128 stands for zero in the data rows.
What is the hidden score of each row? Scores go from 0 to 40, and 20 is about the middle. The score is a weighted sum of the row's numbers plus the product of two more (or one squared), each taken from its middle value.
[123 135 145  80 143 149 133 136 149 124 117 122 126 129 113  83 135 180
 162 105 116 136 124 107 163 139  90 132 157 132  81] -> 8
[146 139  87 156 145 128 128 117  89 124 131 165 122 134 136 114 141 171
 106 109 126 137 124 138 139 103 141 140 166 151 153] -> 23
[ 90 146 197 101 128 163 164 133 107 134 111 138 112 181 113 166 155 101
 117 137 129 143 110 154 120 115 138 146 117  91 160] -> 23
[148 118 123 135 126 129 144  96 126 144 185 131 139  94 134 114 110 133
 113 126 134 111 117  93 123 129 130  85  93 110  73] -> 23
[ 99 121 131 122 103 124 155 128 113 131 138 118 141 114 100 101 127 120
 147 149 160 147 149 166 153 184 139 105 130 115 128] -> 27
[120 161 123 117 110 133 100 119  99 119 133 135 153 132 113 118 141  93
 139 141 144 173 136 162 152 185 143 101  94 109 147] -> 21
[130 156 157  66 118 171 107 101 134 104 103 126 125 128 117 105 135 146
 141  76 103 142 137 106 154 135  88 165 136 102 106] -> 14
[133 178 115 138 168 130 122 146 111 131 145 151 116 167 158 144 133 101
 107  74 120 126 111 136  86 137 137 145 130 163 113] -> 19
[133 153 125 134 138 145  92 125 122 142 135 175 141 163 159 139 105  57
 119  91 153  85 115 131  93 126 111 159 124 154 115] -> 20
[141 125 125  89 100 139 133 151  95 109 128  65 104 128 149 152 108 131
 155 194 151 131 125 165 109  88  81 140  86 112 134] -> 19
[155 124  96 170 131 119 124 119 122 100 111 160 116  96 119 132  87 149
 101 137 129 132 149 148 147 135 147 139 140 156  80] -> 29
[129 198 123 115 139  97 152 139 140 130 123 133 139 108 117 157 123 153
 104 126 101 164 111 106 115 110 144 113 136 102 138] -> 24
[134 118 121 128 135 137 132 180 116  77 127  68 141 122 152 143 121 165
 154 168 140 117 119 162 117 113  86 122 133 112 103] -> 21
[127 116 158 152 116 132 150 108 130 159 183 154 127  93 108 136 130 118
 110 106 127  98 109 147 132 121 115  93  94 112  71] -> 13
[136  99 108  81 169 137  78 111 116 130 124 118 114 122 129 145 120 121
 110 172 150 142 123 151 124 102 167 135 107 170  92] -> 26
[124 109 145 134 130 118 147 111 130 149 186 123 121 117 120 115 101 156
 119 104 139 117 127 123 122 136 120  91 124 101  59] -> 23
[144 131 119 167 101 100 118  89 112 115 102 109 127 104 129  89  83 140
 108 145 147 110 127 148 102 125 149 170 112 138 113] -> 25
[172 120 127 136 107 116 160 167 131  99 163 138 114 127  89 109 139 123
 109 112 128 149 117 137 116 137 155 126 133 143 131] -> 19
[101 104 138 133 123 152 172 130 165 147 130 100 104 131 103 140 116 136
 130 153 139  78 177 105 139 132  98 122 144 103 104] -> 22
[110 109 101 134 141 122 121 141 193 131 150 111  85 135 108 146 126 106
 127 126 100 110 145 140 152 110 128 120 131 128 139] -> 13
[124 118 126 147 129 179 146 113 171 144 118 140 106 126 114 154 108  97
 150 140 138  55 160 104 135 127 112 148 137 128 105] -> 26
[116 130 118 142 100 146 109 131 106 129 124 167 153 109 128 108 121  76
 150 128 146 108 123 169 145 182 172 121 116 130 141] -> 27
[181 124 127 145 119 114 153 160 132  98 166 137 125 120  92 110 145 126
 106 118 119 141 120 136 105 141 150 132 129 144 144] -> 22
[146 127  85 161 120 104 113 124 119 129 120 143 129  87 144 116 101 149
 134 141 148 143 159 133 152 137 155 138 140 163 112] -> 26
[102 100 109 122 131 113 125 121 187 137 151 102  84 143 107 131 125  98
 122 124 113 101 153 148 137 100 118 129 120 119 145] -> 11
[155 146 159 125  93 113 145 134 102 111 163 134 126 118  93 122 153 111
  95 114 138 162 152 116 100 146 131 140 139 124 153] -> 25
[147  88 172 109 121 127  98 116 161 147 104 158 110 148 164  83 133 121
 182 117 127  75 110 123 122 134 120 184 105 124 141] -> 8
[135 143 134  95 142 172  95 129 153 110 110 171 136 113 126 104 115 133
 169  91 120 102  98 102 155 135 116 154 144 147  81] -> 19
[110 101 106 123 125 113 122 121 185 129 150  94  87 148 104 138 124 102
 129 130 103 101 161 149 133 100 120 135 115 118 147] -> 13
[103  86 133 146 140 142 136  80 122  79 100 114 137 132 100 103 110 142
 124 161  85 143 154 133 143 128  84  87 110 160 117] -> 15
[ 94 137 131 105 117 144 164 147 116  89 149 142 146 128 167 130 166 135
 126 140 149 110 121 113 134 133 160  80 124 146 112] -> 24
[ 91  99 151 144 148  97 132 149 155 144 131 122 138 115 125 112 129 130
 159 152 140  85 100 175 152  85 100 105  78 121 112] -> 3
[ 92 128 151 108  80 114 153 138 118 175 120 105  95 117 105 126 117 139
 119 137 185 148 138 128 153 135 112  99 100 100 137] -> 19
[140 151 111 142 165 131  89 106  96 121 128 170 109 140 133 133 155  96
  84 105 135 173 133  96 125 145 102 152 155 147 121] -> 17
[125 107 127 147 149 183 151 117 167 155 126 130 112 144 101 167 118 111
 146 136 105 100 162  97 148 151 108 146 151 109 137] -> 35
[148 120 100 137 137 155 116 149 132 122  81 148 127 156 147 149 155 168
 107  83 113 165 129 125  94 149 143 142 139 131 121] -> 24
[153 130 115 130 130 105 120 119 130 108 133 170 144 112 110 134 137 152
  87 123 100 160 125 108 152 122 148 122 174 122 130] -> 18
[137 128 121 130 153 107 129 142 105 107 138 160 121 121 133 116 149 150
  88 104 119 127 112 132 151 123 175 132 171 149 118] -> 12
[133 145 111 147 120 114 111 112 122 119 123 131 144 148 154 156  81  76
 109  67 119 117 124 128  70 115 117 132 138 150 123] -> 20
[113 105 148 125 126 134  90  68 113  99 111  92 124 168  88 106 115 121
 141 136  84 182 141 124 129 128  87  99 104 149 138] -> 11
[135 193 122 114 137  94 141 132 140 117 129 128 145 118 123 160 133 142
 109 128  94 177 102 104 110 113 134 110 147 106 141] -> 15
[115 109  94 128 141 122 121 139 186 132 154 112  86 140 102 149 115 101
 119 117  99 105 141 143 145 103 128 123 133 124 134] -> 14
[131 106 121 140 137 180 123 107 109 117  87 129 145 133  98 130 102 133
 117 108  91 185 152 114 148 146  79  97 149 139 126] -> 27
[135 148 135 131  91 118 109 125 106 158 175 146 147  88 170 138 125 116
 111 136 106 130  84 119 153 140 138 143 153 147 135] -> 17
[146 141  65 172 160 153 125 125  97 136 117 163  94 138 145 123 175 130
 120 122 128 147 133 103 107 130  98 153 128 155 160] -> 21
[114 133 118  93  92 137 139 126  95 157 126 111 114 107 110 123 112 106
 152 161 160 166 150 161 159 161 133 112  94 112 148] -> 26
[136 138 156 151 125 107 136  76 114 127 162 100 141 105 136  89 103 133
 116 127 132 105 115 142  92 124 126 111  85 106  96] -> 17
[181 148 146 140 142 112 156 169 134 116 143 151 125  87  93 111 170 135
 134 154 125 140 125 124  96 130 148 108 145 127 122] -> 13
[ 66 134 159 155 106  86 138 119 136 117 121 111 118 126 103 104 135 144
  85 118 163 113 133 130 123 149 106 109 110 105 127] -> 17
[131 160 133 120 115 150  99 131 100 155 142 170 133  79 142 136 117 134
  90 144 122 146 111  99 145 134 161 118 163 129 130] -> 32
[166 122 120 134 120 143 112 179 134  67 131  82 141 113 146 133 112 152
 164 169 133 133 111 158 104 115 103 124 113 119 123] -> 29
[126 131 118 148 161 117 139 108  98 121 136 159  81 134 144 116 177 118
  80 125 117 136 129 120 111 148 128 183 132 161 144] -> 30
[100 130 166 136 118 111 121  91 136 163 143 131 120 149 133 162 132  83
 128 107 144  95 147 162  94  95  85 160  86 134 145] -> 22
[102 123 111 125 175 121 125 146 192 144 130 117  85 108 109 156 129 116
 141 142 111 106 155 130 141  95 126 112 136 110 119] -> 17
[126 108  90 143 106  98 118  99 112 127 123 127 126  94 148  99 101 145
 138 148 146 138 168 130 139 136 162 151 124 149 116] -> 30
[152 119  99 127 158 105  91 130 121 111 123  97 143  96 148 145 111 147
 115 145 167 136 118 145 120 116 157 126  96 157  93] -> 25
[135 173 131 113 159 106  75 103 103 127 138 127 127 184 133 159 108  73
 107  73 126 148 132 126  96 120  96 139 114 136 123] -> 9
[150 132 121 135 130 103 114 120 132 116 142 176 137 104 113 131 137 153
  82 117  96 157 121 115 151 120 133 127 172 119 133] -> 18
[ 92 115 125 127 119 142 148  99 159 138 135 106 116 120 133 133 118 135
 153 159 146  95 196 101 143 117 117 141 117 120 140] -> 35
[134 137  70 153 187 133 129 160 126 126 124 133 146 135 151 106 130 148
 177 137 132 119  78 140 132  94 107  96  89 111 135] -> 14
[119 156 147 114 136 105  77  84 104 126 128 109 112 198 129 142 123  73
 119 102 127 140 135 131  75 106  80 153 102 120 130] -> 4
[134 147 101 157 170 135 129 138  97 128 136 168  99 130 144 128 176 126
  84 116 129 146 121 111 126 156 132 157 144 161 127] -> 25
[ 79 131 161 123 103 134 163 160 122  95 139 149 126 123 152 147 170 124
 126 112 152 100 122 163 144 126 135  95 127 143 126] -> 13
[101 119 143 151 104 120 127 151 135 152 111 169 142 115 118 109 124 119
 106 100 183  89 111 119 137 168 143 107 127 119 125] -> 26
[102 142 145 144  94 113 165 145 151 165 126 122 135 125  96  97 122 139
 124 115 158  99 153  87 134 154 122 106 127  96 131] -> 18
[130 150 152 126 131 127 156 166 139 133 123 160 123 161 128 173 169 118
 105 120 113 193 111 118 130 133 125 119 129  89 148] -> 12
[119 133 136 130 122 129 120 132 134 159 131 105 163 144 125 146 152  84
 146 141  90 126  95 108 160 158 132 143 172 175 161] -> 6
[131 115 123 142 157 135 122 141 127 152 109 125 143 170 107 155 155  96
 159 112  89 129 108 104 144 175 137 136 192 138 164] -> 10
[130 152 126 131 126 151 126 145 117 168 149 134 149 189 126 145 102  92
 117  96 158 107 136 152  89 122 132 136 127 153 130] -> 28
[181 133 118 123 107 129 115 139 124  75 127  93 155 116 136 154 135 156
 124 181 105 158 107 156  95  97  92 134 107  90 140] -> 21
[154 158 123  99 118 109  65 125  84 143 161 165 136 101 145 155 121 135
  99 119 120 154 109  94 131 124 143 124 156 120 127] -> 24
[ 93 126 103  97 132 127 124 135 161 176 152  95  73 133 105 157  96 113
 137 147 126 129 155 127 155 102 111 110 118 131 132] -> 20
[146 141 145  94 133 173  98 127 150 117 116 173 149 123 136  90 119 127
 170  93 122 101  97 103 152 135 119 153 146 139  85] -> 15
[166 119 108 129  82 119 152  98 134 144 122 117  97 120 105  92  80 139
 137 132 132 105 177 134 117 128 144 165 121 129 102] -> 20
[126 117 132 139 122 186 146 116 167 139 123 144 114 130 119 146 100  97
 139 126 137  55 160 108 136 138 114 149 133 116 110] -> 29
[154 107 103 130  95 129 109  99 138 111  65 129 138 149 153 156 102 137
 117  91  95 140 151 129  73 122 125 146 137 100 135] -> 21
[136  96 101 127 134 137 135 148 148 135 123 107 129 153 102 150 146  89
 134 109 112 120 106 124 146 136 151 145 171 153 167] -> 18
[160 112 110 108 150 125  86 132 120 127 145 114 139 117 151 164 118 120
 121 156 136 143 102 142 149 126 153 130 103 198  97] -> 18
[119 105 141 141 137 167 156  90 163 156 123 111 106 158  96 159 114 114
 146 144 104  87 173 115 125 137 106 159 133 104 145] -> 37
[154 131  57 162 160 142 113 117  93 139 116 166  97 131 146 120 166 136
 118 122 130 140 132 116 113 131  92 160 139 146 162] -> 21
[ 97 117 143 168 122 114 127 142 129 163 125 136 138 137  82 127 138 130
 114 110 138 136 126 109 150 188 127 105 153 100 163] -> 26
[169  95 108 165 115 123 126  94 104 143 107 131 101 128  98 121  90 124
 120 128 117 128 142 150 119 161 166 167 148 158 114] -> 26
[117 144 109 121  98 152 113 128  86 125 111 133 142 100 109 139 120  82
 123 115 136 157 148 154 157 173 157 109 127 103 149] -> 27
[127 176 108 126 162 118 113 135 115 118 147 143 127 163 155 140 127 100
 100  74 131 136 112 132  89 132 132 147 108 162 120] -> 24
[130 140 105 159 169 131 138 142 107 131 131 174  98 124 127 135 175 125
  83 119 122 147 121 113 122 164 132 151 148 162 129] -> 30
[ 91 152 194 114 135 152 168 138 112 135 116 133 114 177 121 165 168  90
 120 126 140 147 106 146 124 125 140 135 115  94 164] -> 16
[130 105 137 120 126 110 138 158 102  85 132  56 125 145 147 140 125 152
 143 174 144 115 124 171 104  93  76 140 120 105 125] -> 16
[146 151 135  87 128 160 138 129 161 131 115 136 139 136 101  87 126 153
 176 100 112 123 137  80 158 128 100 143 137 125  82] -> 8
[127  99 140 116 127 110  99 133 156 147 133 143 144 127 170  95 142 160
 187 126 135 125 135 106 168 136 134 140 129 138 146] -> 17
[120 185 128 100 131  77 157 115 137 124 131 115 126 111 119 133 132 152
 108 133  96 159 129 116 105  96 128 124 131 104 159] -> 17
[168 125  75 132 122 171 107 126 124 129  63 140 128 157 144 138 151 165
 131  95 114 164 139 113  88 125 112 126 123 107 144] -> 25
[176 118 127 135 113 114 157 159 129 100 174 139 124 125  89 112 135 123
 110 123 122 136 113 125 115 143 164 133 129 139 138] -> 24
[147 116 102 137 104 180 120 156 131 152  85 132 147 166 131 150 127 156
 116  85 133 150 150 131  96 131 133 119 143 124 124] -> 33
[132  84  98 110 145 113  92 144 127 138 136 133 121 104 128 173 138 138
 126 141 157 125 122 161 146 107 138 125 100 178  84] -> 20
[ 86 110 171 160  98  85 139 119 126 158 122 116 119 152 105 109 132 118
 115 120 142 130 142 119 126 175 120 133 127  86 174] -> 19
[120 133 119 101  88 144 143 130  93 159 125 124 121 105 116 132 115 110
 146 159 162 159 145 167 159 164 143 117  92 117 147] -> 29
[141 118 119 122 126 131 133 178 113  74 126  66 132 121 140 143 125 164
 149 160 137 119 112 168 115 109  72 114 137 119 108] -> 21
[ 98 114 130 138 119 137 150  92 156 137 137 102 120 113 126 125 112 132
 155 161 141  94 190 109 148 115 119 138 113 114 145] -> 33
[143 155 138  83 130 183 101 125 131 112 106 138 136 119 120 115 130 140
 144  73 106 145 129  97 161 135  98 139 164 106  84] -> 12
[145 123 126 122 108 148  81 100 130 116  75 123 123 181 143 146 143 138
 122  89 108 182 165 120  80 115 116 132 120  89 127] -> 15
[104 113 142 117 130 152 169 128 169 147 131 104  98 141 105 147 108 135
 134 136 138  79 176 108 141 136  88 133 146 109 114] -> 24
[152 134 141 141 116 138 136  94 126 167 192 131 138 111 145 111 103 113
 116 108 113 117  84 133 133 149 128 107 103 137  92] -> 16
[110 147 110 132 131 165 157 143  95  94 124 143 119 165 182 131 169 149
 153 109 148 128 108 143 107 128 148 103 129 139 157] -> 32
[114  87 139 155 195 101 133 142 145 141 135 126 167 143 138  98 121 131
 175 144 116 128  85 152 137 101 122 103 114  95 130] -> 14
[ 73 122 148 148  94  85 114 116 123 140 127 114 140 110 130 101 139 147
 126 133 168 131 158 111 146 141 139 107 113 115 151] -> 21
[123 109 122 147 137 175 118 102 108 113  90 119 135 134  97 130  93 123
 120 105  96 179 149 110 146 150  93  77 155 141 125] -> 31
[ 99 140 196 110 106 128 162 137 119 135 134 120 127 187 154 145 154  77
 128 132 126 142  86 162 125 128 114 152 101 116 162] -> 4
[177 143  45 174 122 134 113 113  99 133 102 143  89 121 129 110 107 136
 136 125 135 133 126 146 110 129 137 154 118 152 127] -> 19
[182 141 109 127 125 138 118 157 126  73 131 111 154 106 144 174 131 160
 128 171 114 165  97 139 109 108 101 116 122  98 131] -> 29
[150 124 126 115 112 148  82  95 128 110  85 114 125 186 138 136 135 159
 107 102 115 170 153 125  77 118 117 134 123  89 133] -> 24
[148 116  99 124 153 108  85 131 121 109 126 103 139  97 146 134 112 144
 113 153 165 142 105 142 114 126 162 127  92 158  95] -> 28
[134 163 155  90 153 194 111 114 127 123 113 150 131 118 102 107 143 154
 151 114 113 143 102  97 166 136 119 141 151 131  95] -> 21
[136  93 107 126 134 136 136 147 142 132 116 103 130 165  99 143 140  93
 130 112 100 122 112 126 145 143 158 146 177 144 168] -> 16
[161 113 161 100 129 146 112 151 160 148  99 141 122 158 164 112 121 130
 147  67 116 123 133  97 154 158 106 162 136 103 153] -> 13
[111 132 148 149 121 142 153  87 161 133 120  77 127 123 117 126 115 124
 133 154 141  71 162 116 111 118 101 148 100 107 137] -> 26
[106 141 128 130 193 148 135 156 133 131 128 146 155 116 123 118 110 131
 148 154 143 132  77 144 164  90 131  87 123 122 106] -> 21
[140 127  93 138 126 102 119  93  87 116 131 151 106 131 136  97 145 152
 111 123 129 132 127 156 123  85 139 159 152 132 173] -> 19
[133 124 153 141 111 126 132  71 123 156 191 123 136 121 144 106 102 103
 118 128 109 113 100 143 111 133 125 127  89 124  98] -> 19
[147 121  94 121 101 127 137 124 108 169 118 128  76  96 112 132  65 138
 129 141 157 150 144 142 146 140 143 147 117 142  94] -> 32
[147 130 123 122  72  91 102  99  98 121 131 145 134  80 175 136  89 129
 113 117 102 102 117 109 111 119 155 148 150 117 140] -> 20
[131 191 128 116 150  94 144 138 137 121 125 126 143 113 118 153 136 154
 105 135  93 173 116 108 119 105 141 110 146 100 141] -> 17
[139 121 150 127 114  90 156 169 126 111 171 138 125 127  99 106 152 152
 131 135 145 146 130 112 115 158 130 106 149 141 119] -> 21
[154 116 106 138 100 177 130 154 129 161  81 130 149 164 117 149 127 153
 118  95 126 147 156 130  93 138 142 118 142 109 128] -> 30
[149 124 102 159 130 113 122 116 111 110 119 161 127 109 150 151 126 104
  79 102 110 129 133 106 112 153 116 160 172 166 138] -> 21
[ 95 123 108 129 133 119 108 139 198 141 151 105  95 119 109 137 116 123
 145 127 111 111 141 110 143 115 124 107 136 137 127] -> 17
[158 126 106 128 109 174 121 158 133 155  78 136 150 173 129 154 128 153
 114  94 129 152 152 131  92 128 134 119 146 113 118] -> 28
[ 97  99 140 149 153 133 139  77 114  82  97 122 141 133 100 102 106 138
 124 156  86 153 147 123 143 125  78  84 123 159 116] -> 13
[ 99 133 177 124 126 139 151 183 154 119 119 136 126 157 126 130 163 105
 129 105 140 165  94 130 117 133 123 120 122  90 147] -> 17
[134  83 121 150 139 178 102 102 138 110  98 166 153 127 114  99  99 114
 142 128 105 131 118 119 156 144 115 105 142 175 109] -> 29
[135 126 118 143 127 127 139 147 104 146 149 153 146 144 114 128 137 144
 100 116 148 123 139 153 153 121 161 131 171 150 122] -> 22
[131 112 116 141 131 154 137 130 100 173 134 141 123 161 132 123 154 101
  93 135 157 119 160 119 106 136 121 171 141 175 149] -> 28
[116 114 114 103 155 119 141 165 123 159 135 107 133 117 129 106  95 133
 155 163 151 146 101 142 169  89 117  95  86 114 111] -> 13
[100 185 137 106 119  95 185 125 134 150 126  93 128 130 123 125 110 131
 138 131 116  97 155 105  93  92 128 142 129 106 145] -> 20
[130  86 133 157 163 158 123 102 123 126 103 136 138 151  80 126 113 134
 146 134  76 171 132 112 147 170  94  94 154 150 141] -> 25
[118 102 137 150 133 169 159  95 156 147 124 111  96 160  96 155 122 102
 148 155 107  82 176 102 125 142 101 152 129  97 148] -> 30
[119 137 137 131 116 130 125 130 136 163 127  98 155 153 127 151 145  78
 147 137  88 126  95 108 153 161 132 139 168 176 165] -> 4
[158 115  93 133 102 143 116 128 137 106  64 131 142 139 145 153 109 151
 116  85 100 148 146 116  84 142 134 125 158 113 127] -> 27
[157 127 143 125  98  95 147 134 115 108 182 130 134 108 105  99 166 139
 122 156 134 130 128  86 106 140 148 116 106 146 133] -> 18
[145 110 112 122 141 101  87 108 115 106 118  85 139 102 139 131 124 147
 121 156 163 128 116 155 101 102 149 143  81 154 107] -> 23
[160 121 112 149  87 117 149 102 141 153 110 129 112 120 104 108  86 144
 130 138 145 115 180 130 116 128 137 176 116 135 110] -> 33
[115 113 121 128 150 107 151 147 158 147 127 107 159 131 138  73 105 134
 176 154 139  92 127 133 139  87 120 105  94  98 115] -> 8
[102 186  98 128 138 101 148 113 103 130 113  94 106 154 146 131 139 141
 151 129 115 119 117 134  78  86 122 142  99 123 180] -> 17
[137 129 107 147 164 127  93 106  95 119 142 167 105 154 137 135 149  91
  90 112 136 164 143  98 129 139  98 158 153 157 137] -> 20
[116 120 123 102 118 165 168 116 150 172 129 103  81 133 105 161  92 121
 139 155 145 109 174 102 151 115  93 134 107 114 123] -> 28
[124 133 114 129 105 147 117 129 110 123 123 162 159 105 136 111 132  82
 151 138 147 102 134 159 141 189 172 127 117 135 147] -> 29
[133 127 123 138 124 127 132 149 101 139 142 153 149 143 116 132 126 143
 102 108 136 120 135 147 153 112 165 125 179 165 122] -> 20
[162 157 120 137 137 120 111 106 141 139 140 165 151 145 130 157 123 105
  87  96 117 176 122  96  88 126 107 119 126 115 122] -> 23
[113  99 108 119 134 114 124 124 187 134 153  96  83 150 109 141 121 100
 130 123 104  96 150 152 133 107 125 139 113 123 141] -> 14
[133 135 138 134  94 112 124 149 108 171 169 166 133  61 133 151 146 130
 114 130 129 106 122 129 163 119 134 125 140 122 121] -> 16
[146 120 103 131 153 107  98 130 119 107 121  97 145  87 145 142 106 151
 116 148 163 141 110 150 120 123 146 135  99 167  96] -> 30
[123 206  90 131 163 114 166 139  99 139 109 108 105 142 144 150 144 151
 155 114 126 135 108 123  99 106 129 126 123 114 164] -> 14
[116 143 120 123  94 153 118 124  91 118 114 145 153 112 117 136 116  89
 125 121 136 160 157 162 155 186 143 113 127 106 147] -> 30
[ 88 128 152 114 111 141 137 161 138  76 144 127 122 126 157 103 143 141
 139 119 146 130 123 131 124 140 165  90 141 144 126] -> 33
[ 86 153 151 108 142 181 158 141 108 100 126 153 122 138 135 131 147 128
 117 129 139 133 114 133 149 136 164  90 152 144 120] -> 27
[111 123 123 111  91 121 141  95 101 114 140 124 157 101 128  93 138 111
 142 167 148 129 148 139 140 157 146 119  78 121 155] -> 27
[ 98 133 106 129 101 113 114 124 101 125 133 141 160 106 139 117 135 120
 159 150 153 148 155 147 164 162 156 103 119 131 145] -> 25
[ 98 180 123 108 132  94 161 153 138 116 130  88 128 101 132 122 103 155
 124 129 117 129 121 122 105 112 146 118 145 125 129] -> 23
[127 150 101 139 111 109 107 105 121 118 120 136 144 151 154 165  90  66
 121  87 117 117 132 134  74 121 122 151 135 153 136] -> 19
[153 117 100 118 157 104  84 132 114 106 118  99 147  93 145 142 108 146
 122 145 161 138 119 145 117 116 155 133 106 165  89] -> 25
[163  97  74 104 150 109  86 138 117  99 101 114 125 107 143 172  99 131
 124 127 133 138 127 141 118 124 162 129 123 161  90] -> 20
[159  92 160 113 124 132  92 144 186 133 120 136 113 124 149  71 125 146
 172 124 109 110 109 101 133 144 123 157 128 123 138] -> 16
[109 165 183 147 123 121 161 160 118 114 109 115 148 154 151 145 153 118
 107 115 155 151  84 149 115 130 128 125 105  99 153] -> 12
[ 96 197 152 103 140  70 137 103 102 110 120  78 111 149 132 138 113 115
 120 123 118 146 121 134  97 102 123 131 113 110 140] -> 7
[173 144  83 147 133 151 109 160  98  92 110  92 128 130 165 157 136 155
 172 163 128 126  96 161  91  96  89 126 103 116 144] -> 19
[122 150 152  91 145 148 110  98 146  73 110 133 136 118 105  81 136 167
 141 108 113 118 117 117 161 121  83 143 120 112  80] -> 11
[113 112 139 155 160 109 136 167 147 143 137 135 157 101 130 127 134 132
 152 143 140  98  84 164 160  91 108  88 103 125 105] -> 4
[126 120 135 137 139 117  95  69  86 133 129 136  83 147 126 121 157  99
  85 124 127 162 149 106 106 135  85 178 129 129 137] -> 17
[130  82 184 100 122  95 132 128 160 145 118 112 102 162 144  81 135 159
 174 120 123 100 124 119 133 132  92 165 120 111 152] -> 4
[126 127 129 120 167 130 137 143 147 148  83 101 145 120 104 160 166 100
 155 134 104 109 119 113 132 121 154 137 195 127 155] -> 7
[112 142 126 131 186 147 134 157 134 143 125 128 167 109 120 106 112 131
 148 153 135 134  79 143 161  94 138  89 115 127 107] -> 18
[115 163 137 124 160 112 122 106 107 132 139 129 115 178 139 140 145 100
 109  99 139 120 113 148  69 117 129 175  95 149 132] -> 31
[154 115 115 144 134 119 128  91 127 123 136 173 121 125 119 135 163 119
  76 141 104 170 147  97 108 129  89 152 142 122 151] -> 23
[130 151 148 100  83  89  73  90  87 137 157 144 111 105 152 133 128 125
  92 134 126 146 128 105 125 108 144 147 138 100 135] -> 15
[144 122 113 119 126 131 128 102 129 121 147 110 114 176 137 124 101  66
  98  99 122 116 129 154  82  99 113 165  98 128 144] -> 18
[ 98 149 163 120 108 145 151 147 111 108 149 128 138 152 178 125 157 109
 124 122 129 130  92 143 146 144 156 108 135 174 126] -> 10
[113 125 150 162 114 117 130 152 130 166 127 140 130 141  93 124 136 135
 112 106 147 139 123  95 147 194 130 108 144  93 157] -> 25
[119 128 130 128 124 188 148 117 153 130 120 116 102 126 113 176 100  96
 109 111 131  93 179 102 140 134 101 139 141 101 120] -> 31
[108 182 120 118 136 126 166 163 107 166 126 108 136 148 127 170 120 140
 124 122 146 131 123 141 115 113 161 102 141 140 139] -> 21
[121 136 131 153 154 127 127 156 144 143 155 120 174 118 144 103 109 119
 151 162 120 115  60 130 161 109 121 105 113 149 114] -> 11
[166 127 104 139 132 155 112 175 113  76 125 114 147 108 179 150 112 118
 154 160 135  81  96 163 100 111 122 134 119 127 107] -> 23
[146  83 171 110 124 126 100 120 164 142 104 158 106 150 161  87 127 112
 180 119 126  74 107 122 126 131 115 185 103 130 145] -> 7
[125 129 110 137 161 121 152 165 155 140 139 117 163 121 130  93 106 143
 172 135 136 103 117 125 150  96 126  88 114 110 104] -> 13
[ 94 142 185 133 122 131 174 173 120 145 122 154 117 148 123 180 178 100
 127 109 137 128 104 169 142 120 112 124 115 105 136] -> 5
[149 158 130  89 130 161 125 126 156 127 121 136 142 125 112  77 126 158
 176 104 115 120 142  79 150 129  91 144 137 120  86] -> 11
[129 145 144 118  78 110  95 107 103 161 166 139 139  88 176 113 123 113
 106 158 112 117 102 113 141 125 135 159 133 146 151] -> 17
[142 106 104 149 120  94 132  95 106 114 108 152 108 121 146 126 120 100
  79 117 113 121 145 103  93 132 111 175 143 168 150] -> 18
[126 103 142 110 134 108 104 143 158 141 125 146 142 125 168 100 138 156
 185 129 142 127 127  96 164 141 137 143 132 140 148] -> 19
[126 114 110 157 129 148 142 129  99 175 132 144 110 170 118 130 144 108
  91 134 146 126 165 137 114 136 109 170 139 170 159] -> 29
[ 98 150 182 119 143 168 155 154 110 141 103 151 124 162 119 165 168 107
 112 124 133 161  87 144 130 127 150 123 140 102 147] -> 18
[ 96 124 185  97 111 122 159 146 141 103 131 110 103 162 152 141 153 113
 127 115 139 159 118 153 101 118 126 144 111  91 161] -> 19
[152 162 117 134 142 111  97 108 144 136 144 176 150 146 133 163 123  97
 100  93 106 169 124 104  92 130  99 130 126 120 135] -> 23
[140 112 117 162 193 121 125 166 148 134 139 140 161 139 123 118 114 133
 164 136 114 132  81 134 162 125 132  93 127 107 124] -> 15
